In the rows, 128 means zero.
Named turns come first, each shown by rows before and after it. Which turns, in which order, take the first row of each pair that follows to the second? Write the first one first, as in the answered first pair.
S:
[126 138 109 104 125 133 134 127 137 112 141 139 118 119 116 114 131 117] -> [104 129 116 126 127 119 124 113 127 109 118 102 120 127 132 123 134 124]
[116 134  93  86 153 104 140 123 133 104 116 122  88 131 153 140 146  80] -> [ 89 127  93 167 149 120 108 122 137 153 127 110 123 107 193 103 126 127]
[203 153 155  72 103 147 140 157 121  97 150 164 143 139 101 135 167 111] -> [144 138 167 139 105 104 114  97  90  96  88  61 134 152 148 163 179 126]
[144 134 121 116 124 107  88  90 130 151 100 105 117 110 144 109 133 158] -> [169 140 121  99 119 124  95 110 142 162 126 146 119 108 126  96 130 156]
X:
[152 139 133 139 142 124 135 139  98 190 145 159 131 154 112  99 163 140] -> [145 131 108 126 146 123 143 138 106 183 161 162 122 148 106  94 161 128]
[103 110 164 197 118 135 110 108 114 157 110  87 158 128 158 130 129 163] -> [ 92 112 128 194 133 147 111 134 144 164 152 130 165 103 152  98 106 165]
[107  90 138 171 131 151 119  82 136 170 113 123 143 122 146 127 118 151] -> [100  93 105 165 141 161 114  98 151 158 136 146 141 112 140 103 103 142]
J:
[ 68 121 108 183 136 122 107 154 130 174 122 105  93 109 165 132 105 145] -> [ 97 124 101 149 139 145 122 189 149 184 153 160  96 100 138 110  96 141]
[147 144 133  95 111 136 107 130 132  99 123 121 107 137 104 157 153 111] -> [121 135 127 125 109 127  98 109 129 106 110  94 112 137 127 156 147 115]
[156 131 148 119 121 135 117 111 115 122 101 134 132 145 120 152 140 136] -> [133 126 137 151 121 133 106 103 114 133 101 117 130 142 136 148 134 146]
[ 98 133  85 120 151  85 140 106 135  96 106 104 101 140 119 155 129  89] -> [ 74 126  68 144 155  88 134 104 145 111 116 106 109 124 126 138 116 103]
Pairs:
Between the rows of a pair lie 2 to 3 turns.
[132 173  89  62 124 163 162 162 148 175 166 168 106  97 142  74 125 111] -> [ 56 159  57 104 143 135 137 118 141 170 132 101  96  91 186  89 125 110] => S, J, J
[135 139 119  62 123 108 173 133 117  94 125 146  96 135  93 164 131  93] -> [105 124 154 154 112  97 137  91  91 122  80  71 126 139 143 175 142 133] => X, J
[129 120 160 210 113 123 103 117 121 179 106  86 161 117 162 101 136 187] -> [167 132 119 124 123 149 137 179 161 163 178 190 145 104 109  63 118 156] => X, J
[218 139 172 120 116 158 137 146 127 149 141 166 142 134 100 128 133 136] -> [212 140 167  93 120 140 145 123 114 117 118 141 117 157  91 153 150 111] => X, J
[ 98 130  83 141 149 118 133 135 147 140 150 122 119  97 146  94 107 139] -> [151 140 116  82 136 121 164 147 134 111 142 152  96 130 105 116 128 107] => J, J
[141 120 192 214  81  72 143  89  87 174  87  87 155 132 169 177 145 142] -> [226 138 209 135  67 113 182 150 106 171 131 181 155 133 115 163 133 127] => S, J
[139 116 194 152 117  92 116  72  84 102  49  46 111 184 141 192 168 124] -> [212 134 199 164 103 183 118 172 135 179 161 183 183 135 112  96 120 178] => S, J
[160 141 136  99 132 160 121 136 135  73 115 133 110 139  88 151 113  89] -> [139 131 158 154 130 157  90 108 121  87  86  90 129 141 116 167 114 109] => X, J
[177 139 185  95 110 162 116 155 126 149 159 153 136 155 106 113 123 142] -> [102 128 171 142 116 118  88 103 101 130 108  61 123 157 153 145 136 137] => S, J
[149 127 151 156 122 145 112 131 132 162 138 137 160 122 144 117 119 160] -> [175 132 167 124 115 146 126 135 123 141 132 146 146 138 124 134 137 135] => J, J
[128 131  94 115 130 137 120 167 151 141 149 160 135 108 117  99 124 122] -> [161 132 129  90 120 127 138 155 128 112 113 144 111 136 101 140 147  98] => J, X
[152 160 117  67 117 141 130 149 149 133 132 156 100 134 109 135 114 100] -> [131 150 138 105 108 115 116 108 124 122  87  92  92 155 130 171 130 103] => X, J
[110 114  79  82 136 107 140 136 158  84 132 153  89 113 118 127 138  89] -> [116 108 104 173 128 141 108 148 161 151 152 157 145  89 152  87 112 147] => X, J, S
[ 65 134  57 184 178 115 118 128 160 168 153 110 146  73 151  71 104 149] -> [173 140 144  69 140  85 169 104 112  88  73 101  89 164  87 183 174  82] => S, J, X
[149 102 164 158 107 144  95  99  95 152  82 117 151 141 139 124 107 192] -> [167 106 142 141 113 167 103 126 110 159 118 168 162 128 127  94  91 195] => J, J
[138 116 136  92 107 107 165  95 106  79  98 119  91 158 119 176 164 115] -> [ 94 107  98 186 126 145 122 118 145 157 156 147 149  96 159  95 113 175] => S, X
[164 133 172  99 114 121 141 133 119 109 112 145 152 147 117 139 143 111] -> [122 125 161 163 126 125 116 119 118 134 113 118 179 126 155 118 138 142] => S, J
[ 84 134  67 124 154  82 147 121 114 104 163 130 121 116 145 131 119  93] -> [137 139 105 137 139 129 146 153 128 151 193 184 159 104 131 105 113 128] => X, S, J
[122 130 107 123 144 145 137 150 136 146 159 170 145 120 129  85 115 131] -> [152 138 138  85 125 136 151 136 118 115 129 155 112 153 110 123 138 101] => J, X
[ 70 136  97 125 154 111 119 105 121 116 118  90 144 104 149 154 129 112] -> [111 138 113 130 146 155 116 151 143 155 162 158 170  86 134 116 114 136] => X, S
[147 119  55  63 191 114 172 141 127  93 124 156  95 118 113 113 105  98] -> [ 94 102  97 168 181  97 125  88  95 123  72  63 117 123 168 135 117 145] => S, X
[108 105 135 173 117 143 115 124 140 142 109 130 145  94 186  94 119 142] -> [166 112 152 112 105 162 144 158 145 123 130 195 129 111 138 104 125 113] => J, J
[140 132 164 188 121 148 104 128 122 159 124 103 160 122 146 119 122 170] -> [183 134 170 142 115 161 129 150 132 149 148 148 158 125 113 112 122 156] => J, J
[137 127 161 209 115 155  92 131 124 178 153 121 175 100 170 101 124 182] -> [128 141  86  40 139 104 160 141 131  69 157 158  86 123 116 138 140  74] => X, S
[170 134 141 129  74 125 162  77  93 122  93  87 126 170 136 178 169 125] -> [118 133 107 202  83 137 128  88 113 178 127  96 172 125 176 117 138 171] => J, X
[116 131  91  69 146 113 151 137 153 106 146 157  97 127 111 124 121  92] -> [ 67 127  83 141 152 112 113 117 151 138 141 123 122 101 152 102 106 130] => S, J
[159 150 135  98 104 130 152 136 163 145 163 166 122 133 130 127  97 125] -> [128 145 117 131 114 132 135 130 167 164 166 149 136 118 157 109  86 145] => S, J, S
